Turns in one plane each, and the order they were made in; the first pair answered:
turn R:
[ 19.0   0.4   3.6 -25.3   6.4  14.7  -0.6 -20.6 -11.2   9.9 -11.6 -21.9
  -5.8   8.6 -26.4 -11.1  20.8   1.9  15.4  10.7   3.3  18.1   2.8   0.8
 -13.7  -1.6  36.5 -35.9  -4.0 -15.7  15.2 -19.4   9.8] |-> [ -8.5 -34.8 -12.9   1.0  -4.1   7.8  43.0  -0.1 -22.3 -20.3  -6.6   7.9
   0.1  17.9   8.3 -29.1   1.7  13.0  14.2  16.5   6.2   3.0   0.4  -6.2
  -8.6   4.5  18.1 -34.5  10.2  13.0  11.1  11.5   0.9]
[-14.4  -5.3   3.9  -9.5  -2.8   6.6 -12.3  -1.0 -15.3   3.8   2.8   0.2
 -11.1  15.2 -14.8 -31.6 -19.6  -6.3  -8.2  13.0 -13.0   6.0  -6.7  -6.8
   6.4 -13.8  -2.2  11.9   7.6   8.1  -3.8  -6.9  -3.2] |-> [  0.5   2.5   7.2 -28.4   2.7   0.0 -10.1  -7.9 -11.8   8.9  -4.2 -16.9
  -9.8   8.5 -23.0 -21.8  -4.4  -2.4  -8.1   7.3  -8.1  13.0  -3.2  -3.8
   1.9  -8.0  13.7   0.5   5.5  -2.3   8.2 -13.2   8.0]
[ -5.2   5.0   9.3  17.7  -9.3 -10.9   3.0 -14.4  -0.4  27.9   2.7 -14.4
 -12.8 -14.0 -11.1  -0.1 -16.8  12.7  31.7  13.1 -10.4 -11.2  44.5  28.2
  -7.2 -12.2   0.8  10.9  -7.2  -4.3 -29.3  46.7  17.2] |-> [ -0.2   6.0   7.1   4.3  -8.4 -17.4   8.5 -15.8   2.0  27.2  -1.2 -24.1
 -10.0 -17.1 -16.1   6.2  -6.0  17.0  34.0   7.7  -4.6  -4.0  47.9  27.3
  -6.3  -9.1   9.9   0.9  -6.0  -7.6 -23.1  43.7  24.4]
[ -6.3 -12.3 -10.2  -6.9   4.4   1.2  11.5  -3.3   8.7  -7.4  -7.0   9.9
   2.2  -6.2   3.3  -5.5   0.5   6.7  10.0  -3.6  12.4   5.0  -8.2  -5.2
  -0.5  -2.4   3.0   0.7  -5.8   0.2  13.7   4.9   6.1] |-> [-15.3  -8.3  -6.7   6.8   1.2  10.8  -4.8  -5.3   3.6  -3.6  -3.9  16.9
   2.2  -1.3  -1.4  -9.4  -4.9  -0.3  11.7  -0.6   9.8   3.6 -13.0  -5.2
  -0.5 -11.8  -4.3  14.2  -9.9   1.6   1.2   2.7   0.1]
turn A:
[ -2.0  22.3   1.9  28.1   3.4  19.7 -38.4  -9.5   8.7  17.7  -5.8   0.0
   0.3  -0.6   0.3  11.0   1.3  -7.3   4.3  -3.0  -2.2   1.0   0.4   3.9
  -1.2 -10.6 -13.4  23.6 -22.8  -1.4 -15.3  -5.6  -7.7] |-> [-19.2 -15.2 -13.3  34.4  -1.3   1.7  10.6   5.7  -4.0 -13.4  -5.8  21.1
   5.7   5.1  25.9  -3.5  -9.8   6.8   2.4   3.3   4.7  -8.1  -1.5  -7.3
   5.2   4.0 -20.4  10.4  -3.9  24.3  -8.3  21.9 -11.8]
[ 12.1  16.1   9.3   8.0  -9.6   0.5 -24.4  -2.7  10.3   8.7   4.1 -10.6
  -0.8   8.2 -10.3 -14.9  -0.1  -5.3   3.9   0.5 -12.1  -0.4   0.5   1.7
  -1.4  -9.3   4.2  10.4 -14.0   0.2  -6.8 -15.0 -10.4] |-> [ -1.0   6.5  -1.2  31.9 -12.2   0.2  -2.9   7.6  14.0  -7.2   5.0   5.0
   7.2   3.4  19.5   0.1  -0.6   8.8   9.3  -1.0  -9.6  -7.4   5.5  -0.5
  -0.9  -4.1 -10.0   3.4 -10.0   8.4 -11.8   4.5  -9.8]
[  5.9   1.6  13.9  -9.5  -6.2   7.4 -22.6   0.6 -20.6  11.7  -2.7  -8.6
 -13.9  14.6 -12.5 -35.8 -21.4 -15.7 -12.9  17.8  -5.1 -12.3  -9.0   0.7
  16.9   1.7  10.5  15.8   1.9   0.1  -5.9 -11.1  -7.0] |-> [  6.3  16.7  11.7  30.5  -4.7  24.5 -34.7  -2.4   3.7  13.8   1.0   0.8
  -2.0  -0.8  20.7   3.9  -0.7  -9.2   1.4   3.1  -1.6 -16.3   3.0   3.1
   9.7  -8.1 -16.5  15.0  -7.7 -11.5 -20.2  -9.6 -11.6]
turn H:
[ -3.0 -23.6  -8.5  -3.2   0.3 -11.1  39.5   7.4  -9.9  -7.1   1.4  18.0
  -0.8  -2.4   9.6  -5.1  -8.4  14.6  -6.4   0.6   1.7  -9.0   1.2 -19.4
   5.8   3.8  -7.6 -13.4  14.3  11.3  11.2  19.3   2.4] |-> [ -5.2 -21.4 -11.6  10.4   0.3  -7.6  35.2   8.2  -1.3  -7.9   2.7  22.1
   3.0  -6.7  20.0   5.2  -2.7  16.9  -3.2  -3.4   4.2  -5.4   4.5 -15.9
   2.2   3.4 -13.7 -14.2  15.9   7.5   9.6  18.7   0.6]
[ 18.8  -7.0   5.2 -42.6  -7.6  -5.8 -23.6  -5.1 -11.4  -5.4 -18.2 -24.1
 -19.9  36.3 -33.5  11.2   8.5   2.3  -9.8 -17.1   2.0  12.9  15.3   3.5
 -28.8  23.3  48.5 -22.9  -2.2 -24.1  15.9 -16.3 -14.2] |-> [-13.4 -27.9  -2.6  -9.1 -18.2   3.8 -27.1  11.7 -36.8 -13.3  -0.5   0.6
 -21.1  59.7 -30.9 -29.2 -26.6  -9.4 -15.7  -1.3 -12.8  -2.7  -0.6   1.7
 -27.5   9.6  24.9  10.4   1.2   2.8   0.9   3.1 -33.2]
[-10.5 -30.8  12.5   4.6  -4.4  -9.1  14.1   4.7 -24.6 -37.5   7.6  12.8
  -2.6  15.5 -11.1 -35.2 -25.4  -5.6 -31.3   7.4  -3.0  -4.4 -14.3 -24.4
   0.9 -28.3 -17.1   1.6  13.6  10.8  -9.4  15.6  -1.1] |-> [ -5.0  -8.0   8.7  44.1  -2.7   6.3   4.4   2.4   6.1 -34.6   8.0  22.0
   8.9  -5.3  26.4  14.0  -3.4   0.6 -13.1  -9.0   4.9  -9.7   3.5 -24.1
  -2.8 -31.3 -40.1  -2.9   4.6  -4.3 -19.1  19.9  -2.9]
[ 14.1  -0.5   2.8  -1.4  -6.5  17.5   5.5  17.4  -6.5   8.7  17.5  20.9
  -6.8   1.7 -21.4   2.9 -25.3  10.4   5.5  -0.7  19.6  -3.6   5.5   6.7
 -12.7  16.2  21.0  19.2  -3.2  14.8  -7.2   9.5  23.6] |-> [ 13.7   5.7  -0.3   9.8  -6.5  20.3   3.1  15.4  -1.7   9.6  16.4  23.9
  -4.8   1.1 -13.3  10.5 -18.9  17.0  11.9  -2.3  23.2  -6.0  10.4   8.5
 -12.7  17.3  12.5  22.5  -6.3  11.5 -12.1   7.9  20.2]
Pairs:
Each pair is 2 to 3 turns apart.
[-10.0  -7.0   6.8  34.3 -10.1  14.3 -33.0   6.4  -1.9   2.3  20.5   9.0
  -5.7  11.8   7.4 -16.8  -2.7 -13.0  -5.2  10.8 -16.2 -16.4  -5.5  -0.3
  -3.8 -20.9 -21.5  25.9  -5.3   9.7 -20.9   2.9 -18.5] |-> [  7.2   8.4   0.9  37.7  -3.7  11.5 -22.5  -4.5  26.4  -0.9   9.9  -1.3
   4.5  -8.1  31.1  33.9  28.8   1.6   7.4  -6.7  -1.7 -10.2   9.0   0.5
 -11.3 -12.3 -21.4  -3.6  -8.1  -7.7 -14.4  -2.2  -6.2]
A then H
[-30.6  -8.5  -4.9  28.1  13.1  23.0   1.8  16.4 -37.6   5.5  -3.3   9.8
   5.2  11.7   5.5   6.1  -1.2 -45.7 -11.0  -9.6   6.4 -12.3  17.1  18.5
  10.8 -37.8 -32.8  41.0  19.9   9.6 -18.4   7.8 -29.5] |-> [-17.9 -33.5  -7.5 -33.9  19.8  -8.6  51.1  13.9 -51.0  -6.4 -16.8  -7.9
   1.7  11.0 -15.8 -10.7   1.1 -35.5 -22.8  -6.7  18.7  -0.6  13.2  10.7
  19.2 -13.9  10.4   6.0  38.1   4.8  12.3   5.8  -8.7]
R then A then A
[-22.3  -8.7  -7.0  21.3  -0.3   5.4   0.3   8.6  -4.6 -11.4   8.3  12.9
   1.7   3.1   6.5 -22.4 -24.7  -3.6  -0.6   1.1 -12.6 -16.4  -5.4  -2.5
   5.8  -8.9 -14.1  10.0   7.5   6.5 -13.6  24.9 -24.0] |-> [ -8.6  14.0   2.6  26.3   4.1  14.8 -29.0  -1.8   6.4   6.8   9.9   4.1
   1.5  -3.2  -1.8  -4.8 -15.0 -10.6   4.4  -2.6 -14.6 -11.1  -0.5   3.0
   0.2 -15.1 -15.1  14.8  -6.0  -4.5 -20.3   8.5 -20.0]
A then A
[ 21.8  42.4  18.3 -10.4  26.6   6.5 -51.3   9.6   4.2   9.2  11.8  -3.2
  -5.5   5.6  -6.1   9.6   2.4  -6.6  16.9   1.3  -0.7  -1.5   0.3  15.7
 -27.8   1.1 -14.4  18.7  -0.5 -37.5  11.9 -17.1  -8.4] |-> [  9.2  30.9  19.8 -11.6  22.2   5.7 -51.2  15.4 -13.2   7.5  15.4   4.2
 -10.6  19.5 -21.6 -23.5 -19.1 -12.1   6.3  14.8  -7.0  -1.9  -9.4  11.6
 -23.7   1.7  -9.6  33.1   4.5 -23.9  14.3 -13.2 -18.6]
H then H
[  7.1   3.4  13.4 -29.8  11.9  -1.0 -12.3  -6.7  -2.1  14.1  -7.3 -16.5
  -5.1  10.9 -25.4  -7.3   6.0 -11.7  -8.8   7.5  -9.5   6.4   1.7   7.8
   3.9 -10.3  17.0 -15.4  -9.5 -12.4  -8.5 -21.6  10.1] |-> [-16.9 -18.0   3.4  11.5   2.2   2.6   1.4  10.9 -11.7  -3.3   5.6  14.5
  -6.1  21.1  -4.1 -26.2 -16.2 -10.2  -9.5  18.4 -13.0 -10.3  -5.7   3.0
   9.9 -11.2 -10.3  -1.8  -2.6  13.8 -18.5   9.0  -6.6]
R then R
[-21.8  15.3  -5.7  23.1   3.8  21.6 -19.6   2.7 -12.2  -0.4  17.9   9.9
 -13.1   0.5 -10.2   0.6   0.7  -3.3  -1.3   8.8 -11.4 -11.2   8.0   0.9
  -0.3  -9.2 -10.1  21.1  -4.2  -3.9 -21.6   1.3  -7.7] |-> [ -0.3  14.2  -2.5 -27.5   8.5   4.0   7.4  -3.7  -2.1  -6.8   2.7 -12.9
  -8.9 -15.7  -9.5  20.2  24.0  11.4  -2.3   0.0   4.8  -1.2  15.1   1.2
  -1.8   5.3  19.2 -15.8   2.9 -19.1  -0.1  -5.2  14.2]
A then H then H
[-13.8   5.4  -5.1  44.0   1.9  15.3   7.2  -1.3  28.9  -5.9   6.1  25.1
  13.3  -9.6  44.6  45.1  22.4  17.2  16.1 -11.8  19.3  -6.4  15.2  -2.4
  -0.9   3.8 -36.0   1.2   2.8  -4.0 -17.0  11.8  -7.4] |-> [-10.4 -35.8  -5.6 -27.0   3.4 -20.0  59.7   4.7   0.8 -26.7  -5.4   8.9
   2.5   2.4  12.1  -7.9   4.7  21.4  -8.0   5.5  28.9   1.2   1.9 -12.5
  12.6  28.7  13.2 -24.9  22.5   7.6  18.7  17.8   5.1]
R then R then A
[  3.1 -13.5  -6.0  23.8 -26.1   8.4  36.4  36.1   0.9  -3.4  -9.6  20.0
   5.9  -0.2  21.3  -2.2 -23.2  -3.3   0.4 -12.5  16.4 -11.6   4.0 -17.6
  22.4  22.3   3.8 -11.3 -12.8  10.9   2.9  39.4  -9.0] |-> [  6.0   8.5   4.5  49.4 -28.6  29.8  -6.3  27.9  10.0  17.4  -4.7  19.6
   4.7  -3.0  16.1  12.7 -21.3 -15.5   6.9 -18.9   4.2 -13.6   6.0 -13.1
  12.9   6.7 -12.8  11.7 -25.2   2.9 -16.5  22.7 -15.8]
H then R
[-19.4  -6.4 -16.7  11.5 -20.1  19.1   7.0   6.9  -0.4   3.5 -17.9  27.5
  21.8 -17.3  31.6  15.7   3.1   6.6   9.2 -21.9   3.4   1.3  -8.9   9.9
  -1.9  36.2 -13.8 -26.8 -26.6  20.6  -0.6   5.8  -9.1] |-> [-28.0 -10.7 -13.5  16.5 -22.4  19.5   0.5   6.5 -10.3   4.3 -15.0  30.9
  16.6  -7.7  27.4  -1.4 -13.1   2.1   5.4 -15.5  -4.8  -3.3 -12.9   7.4
   1.5  30.5 -16.7 -16.4 -26.4  29.1  -4.7   7.9 -14.8]
H then R
[-15.7  13.0  -5.0  51.8   6.6  24.5   5.5   7.9  24.8   6.7  12.1  -1.5
  -5.2  -1.3  30.6  31.8  15.0 -13.7 -14.4 -17.0  -0.4 -12.8  32.3 -13.1
   5.7   3.5 -15.1  15.6  -1.6  15.3  -2.1  26.8 -13.8] |-> [-10.5  24.0  12.5  15.3   7.6  27.2 -28.8  -0.4   3.0  32.1  16.1 -25.7
 -21.7  15.8 -23.5  -4.9  -1.5 -38.5 -28.0  -1.3 -18.8  -5.5  15.5  -3.7
   1.7  -8.7   6.8  38.8 -10.3  14.3   0.1   2.1 -14.1]
A then A then H
[ -9.0 -38.5  -2.5  22.9   6.8   2.1 -24.2 -14.0  16.2   1.4  24.6  41.9
  -2.0 -12.5   0.8   4.4  -9.9  -7.6 -14.2  -8.7   6.4  -0.6   9.4  37.7
   6.3   3.9   6.0  42.2  28.9  12.0  -5.8  14.1  14.3] |-> [-10.6 -47.2  -5.2  17.3   4.8  -2.2  -6.7 -10.9  15.5  -9.1  20.3  46.0
   0.9 -14.6   9.0   3.7  -8.4  -4.3 -15.0 -13.5  11.6   3.8  12.5  37.0
   8.1   5.4   8.0  35.0  35.6  13.7  -1.0  22.6  14.6]
R then R then R
[ 19.5   9.9  11.9 -35.7   4.0  -2.2 -23.8  -8.3  -8.0  20.4 -10.1 -26.4
 -12.6  -7.0 -26.9  -3.0   6.0  -5.7  -8.6   0.0  -0.5   9.3  -8.2  11.7
  -7.8  -7.5  21.1   1.3  -6.3 -14.4   9.1 -26.1   9.3] |-> [  3.6  11.0  -8.4  31.9   0.4  14.0  -7.9   5.0  17.2  -2.3  -1.3   6.9
   3.8 -22.0  36.3  38.4  19.5   9.2  11.6 -14.2   9.8  -6.3   7.4   8.1
  -8.8 -11.1 -25.8  -1.8  -2.2  -7.1 -11.1   4.2  -2.2]
A then R then R
